In the data rows, zero lies at 7.5, halfway between 7 and 8.
Some points, each followed by its number:
11| 7| 3|11|11| 7| 3|11| 4| 9| 1| 9| 5|10| 8| 3| 8| 7| 7| 8| 8| 5| 3| 4|12| 7| 5|13 0
 7| 7|10| 6| 7| 9|12| 6| 8| 7| 9| 7| 6| 6| 6|10| 5| 7| 9| 4|10| 4|13|11| 5| 7| 9| 7 1
 9| 3| 9|14| 9|11| 4|11| 6|10|14| 9| 8| 2| 7|11| 4| 8|10| 9| 8| 4|12| 8| 3| 8| 8| 6 2
10|11| 6| 7| 9| 3|11| 5|11| 6| 5|11| 5| 5| 4| 6| 5| 8| 5| 5| 9|11| 9| 7| 8| 9| 9| 5 3
 0| 6| 7| 6| 4| 8|10| 6| 6|10| 9| 8|10|14| 4| 9| 0| 6| 9| 6|10| 4|11| 7| 3| 2| 6|11 4
 4|10| 8| 5| 6| 7| 7| 9| 8| 7| 8| 6| 8| 8| 9| 8| 8| 9| 8| 8| 6| 9| 5| 8| 6| 6| 8| 8 5
 9| 9|10| 5| 6| 8|11| 5|10| 7| 8| 9| 7| 5| 6|10| 4| 7| 8| 2|12| 7|14|10| 5| 8| 9| 5 6
 6| 5| 7| 5| 7| 8| 8| 8| 6| 6| 5| 6| 8| 8| 5|10| 4| 6|10| 7| 7| 2|11| 7| 5| 3| 6|12 7
 7| 7|11| 5| 6| 9|11| 6| 8| 7|10| 7| 6| 6| 6|11| 4| 7| 8| 3|10| 6|13|10| 5| 8| 8| 6 8
 5|10| 9| 5| 8| 9| 8|10|10| 4| 7| 4| 7|10| 8| 5| 8| 8| 8| 5| 6| 7| 5| 6| 8| 8| 7| 6 9
 9| 7| 5|12|11| 6| 2|10| 5| 9| 5| 9| 7|11| 7| 5| 9| 8| 7| 8| 7| 5| 3| 5|10| 7| 3|11 10
 5| 8| 8| 8| 9| 8| 5| 8| 8| 9| 9| 8| 7| 8| 9| 7| 8| 8| 7| 7| 8| 8| 7| 5| 8|10| 7| 6 11
 5|11| 8| 4| 8| 7| 8| 8| 8| 7| 8| 7| 8| 7| 9| 9| 7| 9| 8| 6| 6|10| 6| 9| 7| 6| 8| 8 12
 8|10| 7| 7| 4| 6|13| 9| 9|11|11| 5| 9| 5| 8|10| 6| 4| 9| 5| 6| 4|10|13| 7| 3| 6|11 13
 9| 8| 7|10| 9| 9| 4|12| 3| 6| 6| 2|10|11| 9| 7| 9| 9| 6| 8| 8| 5| 7|10| 7| 9|10| 5 14
 5|12| 6| 3|13| 6| 4|11| 5| 7| 5| 9| 4| 9|11| 9| 8|10|10| 5| 5| 7| 7| 9| 3| 7| 8| 6 15
 5| 6| 9| 3| 8| 3| 4| 8| 4| 7| 7| 3|12| 8|13| 2|12| 7| 9|10| 2|11| 0| 8| 8| 6| 5| 7 16
 5| 8| 9| 7| 8| 8| 6| 9| 7| 8| 7| 7| 9| 7|10| 5| 8| 8| 7| 7| 6| 8| 6| 5| 7| 8| 7| 6 17
 6|10| 9| 8| 5| 9| 4|10| 0| 9| 6| 5| 8|10|12| 4|13|10| 7|10| 7|10| 2| 6| 8| 7| 6| 4 18
Which point above is nearest to each new point? Its number follows each.
 8|10|15| 6|11|11| 6| 0| 7| 8| 5| 7| 8| 7| 5|13|11| 3| 6| 7|10| 9| 9| 7|13| 8| 9| 2 11
10| 4|10|11| 7| 9| 9|10|10| 7| 9| 8| 8| 3| 4| 9| 7| 6| 8| 7|10| 4|11|12| 6| 4| 6| 9 1
10| 9| 5| 7| 7| 2|10| 6| 7| 4| 6| 7| 6| 8|10| 7| 7| 6| 8| 9|10| 8| 8| 6| 8| 9|10| 5 3
15| 0| 7|15| 7|15|10| 8|10| 7|13| 5| 0| 0| 1| 9| 7| 6| 8|10| 6|10|12| 9| 3|11| 7|12 2
 9|12| 6|10| 7| 4|10| 7|10| 4| 5|11| 5| 6| 3| 4| 5| 8| 4| 6| 9|11| 9| 7| 8| 7| 9| 5 3
 9|10| 5|10| 9| 3| 8| 6| 7| 3| 5|12| 5| 6| 2| 4| 8| 6| 4| 7| 9| 9| 7| 5|12| 6| 6| 7 3
15| 0| 9|12|11|13| 6| 7|10| 7| 9|12| 9| 5| 8| 7| 8| 5| 7| 8| 6| 6|13| 8| 6|11| 6| 8 2
10|10| 2| 6| 9| 4|10| 5|10| 4| 6|11| 4| 4| 2| 4| 9| 6| 3| 6| 7|11| 9| 9| 9| 7| 9| 6 3
 2| 7| 3| 7| 7| 6| 8| 6| 3| 6| 8| 3|10|15| 4|12|13|10|12|15| 8|12| 9| 5| 5| 8| 6| 7 5
 9| 2| 9|12| 8|12| 8| 8| 9| 9|10| 7| 8| 2| 8| 9| 6| 7| 9|10| 7| 4|13|10| 7| 7| 8| 9 2
 9|11| 7| 8| 8| 5|11| 4|11| 5| 7|10| 5| 3| 5| 7| 5| 8| 5| 4|11|11|11| 9| 7| 7|11| 5 3
 4| 4| 2| 6| 2| 7|10| 7| 5| 6|14| 1| 7| 3| 9| 3| 6| 9| 8| 3| 4| 8| 5| 7| 3| 4| 6| 7 5
 8| 7| 7|10| 8| 6| 7| 7| 5| 9| 5|12| 8|12| 7| 6| 7| 8|10| 7| 7| 7| 5| 5|11| 9| 5|12 10
 9| 3| 9|11| 9|12| 5| 3| 8| 8| 7|14|11| 0| 8| 9| 7| 5|13|14| 7| 4|15| 9| 7| 4|12| 9 2
15| 3| 8| 7|13| 6|10| 2|12|10| 8| 9|12|10| 6|14|15| 7| 6| 3| 5| 7|10| 8| 5| 5|15| 9 1
 8| 8| 6| 8| 9| 5| 7| 5| 8| 7| 6| 8| 8| 9| 7| 9|10| 6| 8| 8| 9| 8| 7| 4|10| 9| 7| 5 11
 6| 9| 7| 6| 7| 6| 4|11| 5| 9| 7| 6| 9|11|13| 4| 9|11| 9|12| 5|11| 0| 6| 7| 8|10| 5 18
 9| 1| 4|15| 8| 7| 0| 5|13|11|10| 4| 7| 2| 9|14| 8| 7| 7|11| 7| 6|13|12| 7|10|10|10 2
10| 1| 9|13| 8|12| 6| 8|12| 9|11| 8| 8| 1| 8| 9| 5| 6| 7| 9| 6| 5|13|10| 8| 9| 8| 8 2
10| 2| 8|14| 8|10| 7| 9|12|10|10| 9| 8| 3| 9|10| 7| 4| 9|10| 4| 7|11| 9|11|10| 6| 8 2
 8| 8| 5| 7| 7| 5| 8| 5| 8| 6| 7| 9| 8|10| 7| 9|10| 6| 8| 8| 8| 9| 7| 5|10| 8| 9| 6 11
10| 1| 8|13| 9|11| 6| 8|10| 9|10| 8| 8| 2| 8| 9| 6| 5| 7|10| 5| 7|12|11| 9|10| 6| 7 2
 7|12| 9| 5|10| 8|11| 3|10| 7| 9|11| 5| 3| 5| 9| 5| 6| 8| 4|13|12|14|11| 4| 6|10| 6 6
 4| 6| 9| 5| 5| 9|10| 8| 6| 8| 7| 5| 9| 8| 5| 9| 4| 6|10| 5| 9| 4| 9| 9| 4| 4| 8|11 7
